Families of rows that turns and mirrors carry onto each other, the same ones carrying the whole set onto itself: the rest of each named row's family, in list order:
4 families of 8 rows:
j678: [-2.79 -0.80  0.26  0.04 -2.39  1.50 -1.05 -0.48  1.34 -0.74  0.44 -1.71
 -1.47  1.01  0.88  1.88 -0.24 -0.58  1.25  0.98 -1.69  0.01  2.52  1.85
 -1.60  1.22  1.00]
j508: [-2.21 -1.33 -0.27  0.90 -1.25 -0.16 -1.88 -0.08  1.97 -2.46  1.38 -0.84
 -2.49  2.23  0.53  1.62  0.23  0.02  0.48  0.14 -2.77 -1.05  2.02  1.19
 -1.02  0.31 -0.60]
j280: [-1.46 -2.42  1.36 -0.51  3.27  0.14 -0.30  0.50  0.41  1.55  0.93  1.01
  0.94  1.26  0.43  0.74 -0.42 -3.43 -0.59  1.26 -0.22  1.56 -0.20  1.33
  1.92 -0.54  0.92]
j249: [-0.04  1.69 -2.11  0.95 -1.87  2.54 -1.29  0.35  1.24 -2.12  0.75 -0.72
 -0.53  0.70  1.60  0.78 -1.46 -0.87 -2.16 -0.54  1.70 -0.33 -0.33  0.99
 -1.01 -0.16  0.73]
j907: [ 0.65 -3.31 -0.60 -1.52  1.95 -0.89  0.15  3.97 -0.22  1.35  0.19  1.39
 -1.24 -0.18  0.32 -0.23  0.45 -1.51  0.39 -1.21  2.15 -0.31 -0.05  2.08
  0.10 -0.04 -0.23]
j568: [-0.32 -2.27  0.06  0.14  3.31 -0.99  0.92  1.50  1.26  2.02  1.44  0.14
  1.26 -0.43  0.25  0.08 -0.10 -3.19 -0.86  0.43 -0.08  1.59 -0.49  1.49
  2.39 -1.15  0.27]
j19: [-1.86  2.28  0.22  2.33 -0.32  1.03 -0.94 -2.71  0.66 -1.08 -0.33 -1.61
  0.21 -0.93 -2.25 -1.06 -0.39  0.94 -1.10  2.08 -0.30 -0.03  0.85 -0.12
 -1.23 -1.07 -0.06]
j175: [ 1.08 -2.53  0.62 -2.08  1.59 -1.02  0.24  4.12  0.69  2.74  0.07  0.79
 -0.63 -0.19  0.75  0.93  0.69 -1.83 -0.59 -0.94  0.75  0.15 -1.15  1.12
 -0.12 -0.25 -0.40]
j9: [-1.49  0.05 -0.59 -0.02 -1.61 -1.75 -0.93 -0.03  0.87 -2.27 -1.38  0.00
 -1.14 -1.41  0.89 -1.22  1.45  3.07 -1.73  0.54 -1.04 -1.41  0.28 -1.23
 -1.81  0.06  0.30]
j314: [ 0.31 -3.78  1.68 -1.07  1.07 -1.89  0.13  0.95 -0.49  2.99  0.09  0.18
 -1.25  0.29 -1.56 -0.29  2.03 -0.67  1.75 -1.59  0.88 -0.93  0.11  0.15
  1.19 -1.10 -1.42]
j647: [ 0.69 -2.17  0.55 -2.22  2.55 -0.58 -0.15  3.69 -0.66  1.09 -1.33  1.61
 -2.09  0.40  0.35 -0.21 -0.42 -0.05  0.03 -0.30  1.82  0.04 -0.70  1.61
 -1.29  0.61 -0.50]
j648: [-2.68  1.42 -0.12  1.51 -1.30  0.95 -0.92 -3.03 -0.52 -1.94 -0.89 -1.46
  0.78  0.30 -1.77 -0.94  0.15  0.99 -1.30  0.49 -0.87 -0.14  1.78 -0.96
 -0.67 -0.08 -0.17]
j538: [ 1.55 -0.59  1.58 -1.67  1.92 -2.10  0.73 -0.45 -0.98  2.65 -0.09  0.14
  0.41 -0.51  0.52 -1.02  0.49 -1.07 -0.73 -2.36  1.77 -1.14 -0.83 -1.33
  1.81 -1.81 -0.39]
j416: [-0.98  3.23 -1.50  1.05 -1.16  2.30 -0.32 -0.36  0.92 -2.03 -0.71 -1.06
  0.72  0.58  0.28  0.56 -1.31 -0.14 -2.58  0.25 -0.39  0.46  0.92 -0.33
 -1.81  0.80  0.58]
j291: [ 0.83 -3.40 -0.72 -1.19  1.48  0.32 -0.55  3.63  0.21  2.30 -0.95  1.33
 -0.58 -0.52  1.17 -1.08 -0.40 -1.68 -0.24 -1.65  0.87 -0.36 -0.22  1.86
 -0.25  1.11 -0.72]
j50: [-2.50  0.96  0.20 -0.71 -1.33 -0.38 -1.49 -0.76  0.06 -2.29 -0.97  0.23
 -1.47 -1.03  0.05 -1.46  0.77  2.58 -0.63  1.47 -0.58 -1.76  1.77 -0.72
 -2.60  0.40  0.70]
j292: [-1.90  1.71  1.44  1.96 -0.72  0.91  0.14 -2.89  0.01 -1.34 -0.90 -1.42
  0.68 -1.64 -2.46  0.93  0.38  1.05 -0.55  0.74 -0.44  0.35  1.50  0.01
 -1.40 -1.33  0.93]
j371: [ 0.80 -2.23  1.11 -0.45  1.71 -2.93  0.68  0.07 -0.62  1.77  0.56  0.64
 -2.16  0.25 -1.20 -1.36  1.02 -0.24  1.91 -1.78  0.89 -1.22  0.97  1.06
  1.37 -1.21 -2.17]
j779: [ 1.92  0.42  0.44 -0.63  2.24 -1.88  1.57 -0.79  0.18  1.61 -0.64  1.59
  0.72 -1.50  0.79 -1.89  0.80 -1.57 -0.60 -3.02 -0.42 -1.34 -0.67 -1.23
  1.28 -1.09 -0.14]
j424: [-2.28  0.59 -1.22  0.83 -2.21  1.93 -0.95  0.52  1.87 -1.73  0.31 -0.78
 -0.69  1.71 -0.72  1.51  0.41 -0.42  0.12  0.82 -2.52  0.25  1.86  0.95
 -1.75  1.49 -0.09]
j886: [-0.29 -2.06  0.05  0.45  3.26  0.67  0.24  0.43  1.43  2.71  0.76  1.37
  1.82 -0.54  0.39  0.00  0.15 -3.24 -0.95 -0.52 -1.18  0.53  0.16  1.06
  2.33 -0.85 -0.04]
j606: [-0.81  2.99 -1.08  0.31 -1.98  3.14  0.21 -0.89  1.43 -0.57 -0.16 -1.19
  0.12 -0.98  1.03  1.80 -0.90 -0.60 -1.28  0.35  1.14  0.13  0.47  1.09
 -1.65  0.13  1.53]
j228: [-1.79  0.32 -0.52  3.69 -0.92  1.06 -1.12 -2.52  0.48 -1.24  0.02 -1.35
  1.38 -0.59 -2.12 -0.49  0.62  0.91 -1.74  1.20  0.29  0.36  0.33  0.21
  0.24 -1.79  0.15]
j774: [-2.76 -0.63 -0.53 -0.11 -1.82  1.19 -1.45 -0.21  1.89 -2.00  1.83 -0.53
 -2.42  1.39  0.30  0.57 -0.12 -0.35  0.98  1.30 -1.83  0.01  2.04  0.51
 -2.18  1.11  0.87]
j274: [ 0.82 -1.33  1.62 -0.38  3.45 -1.14  0.40  0.92  0.49  2.96  1.03 -0.35
  1.23  0.46  0.35  1.47 -0.23 -3.10 -1.01 -0.47 -0.16  0.31 -0.04  0.39
  2.00 -1.68 -0.02]
j420: [-0.14  2.93 -2.08  1.11 -1.49  2.90 -0.82 -0.11  1.25 -1.58  0.64 -1.37
 -0.28  0.34  0.31  0.50 -0.97 -1.28 -0.89  1.27  0.33 -0.16  0.06  0.48
 -1.82  0.18  1.91]
j225: [-2.07  0.09  1.00 -1.10 -2.17 -1.04 -0.61 -0.41 -0.38 -1.96 -1.58 -1.04
 -1.46 -1.30  0.84 -0.56  0.23  2.36 -0.31  0.08 -0.71 -0.66  1.38 -0.42
 -3.21  0.71  1.46]
j751: [ 1.67  0.64  0.02 -0.79  2.49 -3.06  1.38 -0.48 -0.25  1.87 -0.14  0.48
  0.69 -1.03  1.37 -1.48  0.64 -1.59 -0.75 -0.85  0.50 -1.54 -0.56 -0.21
  2.64 -1.72  0.15]
j850: [ 1.42  1.08  0.40 -1.59  1.26 -1.69  1.57 -1.24  0.11  1.84 -0.14  1.37
  0.54  0.01  1.71 -1.27  0.56 -1.66 -0.19 -0.36  1.27 -0.50 -2.05 -1.38
  1.99 -0.85  1.45]
j308: [-2.62  0.45 -0.99 -0.91 -3.20  0.49 -0.86 -0.35  0.58 -2.49 -1.05 -0.21
 -0.95  0.12  0.06 -1.04  0.98  2.01 -0.20  0.16 -0.95 -0.90  1.07 -0.93
 -2.14  1.35  0.10]
j961: [ 1.21 -1.31  1.43  0.47  1.64 -2.29  0.96 -0.93 -0.44  2.09 -0.37  0.55
 -2.02  1.32 -2.41 -0.68  1.48  0.07  2.78 -0.33  0.24 -0.63 -0.10  0.35
  1.05 -0.88 -1.53]
j864: [ 1.02 -3.21  1.24  0.45  1.47 -2.05  0.03  0.32 -1.05  1.95 -0.42  0.45
 -1.53  0.43 -1.63 -1.85  0.82 -1.16  2.25 -2.94 -0.96 -1.34  0.94  0.72
  0.36 -0.46 -1.74]

The rest of the family of j850: j508, j280, j249, j9, j647, j228, j961
The rest of the family of j864: j678, j291, j292, j779, j886, j606, j225
The rest of the family of j308: j175, j314, j648, j538, j416, j424, j274

Families of rows that turns and mirrors carry onto each other, the same ones carrying the whole set onto itself: the rest of each named row's family, in list order:
7 families of 4 rows:
j960: [-0.20 -1.55 -1.56  0.93 -0.93 -0.23 -0.21  0.25 -0.86 -1.33 -2.60  0.75
  2.33  0.91 -1.91  3.14 -2.36 -0.63]
j341: [-0.36 -1.40 -1.79  0.50 -0.83 -0.21  0.73 -2.36  1.88 -0.13  1.24 -0.86
  0.40  2.54 -4.69  2.94 -1.19  1.49]
j619: [ 2.98 -0.51 -0.97 -0.63 -0.90 -1.42 -0.29 -2.09  0.77  0.47 -1.84  0.71
  1.27  0.71 -0.01  1.43  1.99  1.85]
j803: [-0.59 -1.78 -1.38  2.38  0.97 -0.38 -1.56 -1.62 -3.14  1.33  0.20 -1.89
 -1.29 -0.72 -1.36  1.12  0.37  4.06]
j762: [ 1.33 -3.24 -0.08  1.88 -1.32 -1.12  0.04 -0.34 -1.16 -2.38 -2.12 -1.20
  0.27  0.10 -2.63 -0.46 -0.22  3.62]
j851: [-0.87 -0.31  0.12 -1.46  1.28  0.64  0.60 -1.96  0.31  2.46  2.39 -0.21
 -0.11  0.39 -4.41  3.11 -0.27  1.38]
j205: [ 1.41  0.93  0.27 -1.20 -0.90  0.44  0.95 -3.03 -0.16  0.00 -0.99  0.10
  1.67 -1.04 -3.76  3.11 -0.90 -0.87]
j921: [ 1.87 -0.94  1.78 -0.34 -0.76 -0.41  0.38 -1.00 -2.83 -1.47 -2.38 -0.14
  0.86 -2.43 -2.26  0.28  0.16  1.73]
j760: [-2.36 -3.68 -1.16  0.93  1.16 -0.34 -0.49  1.60 -1.58  0.49  0.20  0.13
  0.38  1.42 -2.01  2.11 -1.29  2.42]
j656: [ 2.19 -0.19 -1.82 -1.06 -0.17 -0.78 -0.28 -2.51  1.65  1.61  0.02  0.75
  1.14  1.87 -0.78  2.52  2.15  1.53]
j685: [ 2.89 -2.47 -1.16  1.43 -1.18  0.99  1.63 -3.53 -0.84 -1.12 -1.52 -0.13
 -0.35 -0.28 -1.91  2.86 -0.17 -1.84]
j132: [ 2.68 -1.87 -0.37 -0.54 -0.02 -1.40 -0.59 -1.07 -0.35  0.79 -1.16  0.37
  0.31  0.88  0.16  0.32  3.02  3.81]
j623: [ 2.39 -1.74  1.40  1.80  0.14  0.22 -0.29  0.87 -2.13 -0.22 -1.70 -1.55
  0.09 -3.65 -2.15  1.92  1.23  1.06]
j143: [-0.70 -3.30 -0.79  1.31 -0.18 -0.83 -0.58  1.64 -2.56 -1.42 -2.45  0.40
  1.28  0.03 -1.25  1.18 -1.52  1.61]
j355: [-1.93 -1.91 -2.28  0.47  0.24  0.12 -0.33  0.15 -0.08  0.61  0.22  0.46
  1.48  2.21 -2.68  3.82 -2.34  0.04]
j738: [-0.64 -2.31  1.66 -0.64  1.38  0.10 -0.01  0.21 -2.59  0.99  0.90 -0.78
 -0.98 -1.14 -2.81  0.08  0.69  3.91]
j342: [ 2.51 -4.12  0.11  1.94 -0.21  0.70  1.37 -1.44 -3.01 -1.43 -1.47 -0.82
 -1.72 -0.95 -1.08  0.75  1.02  0.92]
j210: [ 1.39 -1.52 -0.96 -1.18  0.77 -1.04 -0.63 -1.17  0.70  2.19  0.69  0.34
 -0.15  1.95 -0.73  1.47  2.88  3.08]
j903: [-0.81 -3.42 -0.66  1.14  0.43 -0.60  0.20 -0.27 -0.18 -0.11  1.40 -1.82
 -1.08  1.83 -3.74  0.65 -0.02  4.56]
j639: [ 1.79 -1.26 -1.11  1.17 -2.25 -0.72  0.75 -2.44  1.00 -2.60 -2.21 -0.65
  1.57  1.06 -3.58  1.87 -1.19  0.79]
j458: [-1.05 -0.16 -2.61  1.80  1.13  0.28 -1.16 -3.35 -1.03  2.39  1.36 -1.30
 -0.54  0.55 -2.82  3.54 -0.41  1.87]
j968: [ 2.60  0.01 -0.17  1.06 -0.65  0.91  0.23 -0.92 -0.01  0.08 -1.03 -1.04
  1.37 -2.63 -3.29  4.31  0.39 -1.70]
j180: [ 1.22 -0.59 -1.19  2.87 -0.77 -0.76 -1.25 -2.51 -3.59 -0.70 -2.68 -1.53
  0.29 -1.99 -0.99  1.06  0.02  2.38]
j74: [ 1.05 -2.83 -1.79  0.51  0.51  1.62  1.80 -3.28 -0.05  1.12  1.54 -0.52
 -1.59  1.17 -3.05  3.90 -0.01 -0.75]
j78: [ 0.53 -2.27  0.57  1.03  1.85  0.75 -0.16  1.44 -1.37  1.69  1.24 -1.87
 -1.19 -2.25 -2.87  2.54  1.58  2.22]
j425: [ 0.43 -0.69 -0.73  0.69  1.09  1.40  0.16 -0.53  0.79  2.21  1.81 -1.43
 -0.13 -1.11 -4.04  4.68  0.63 -0.13]
j185: [ 1.11  0.96 -2.60  2.07 -0.77 -0.18 -0.91 -4.25 -1.50  0.33 -1.32 -1.05
  1.21 -0.66 -2.08  3.49 -0.84  0.02]
j767: [ 0.46 -4.64 -0.47  1.25  1.61  1.10  1.03 -1.38 -1.87  0.94  1.56 -0.97
 -3.12  0.35 -2.00  1.61  1.23  1.66]

The rest of the family of j968: j623, j78, j425
The rest of the family of j851: j205, j921, j738
The rest of the family of j180: j803, j458, j185
The rest of the family of j760: j960, j143, j355
The rest of the family of j342: j685, j74, j767

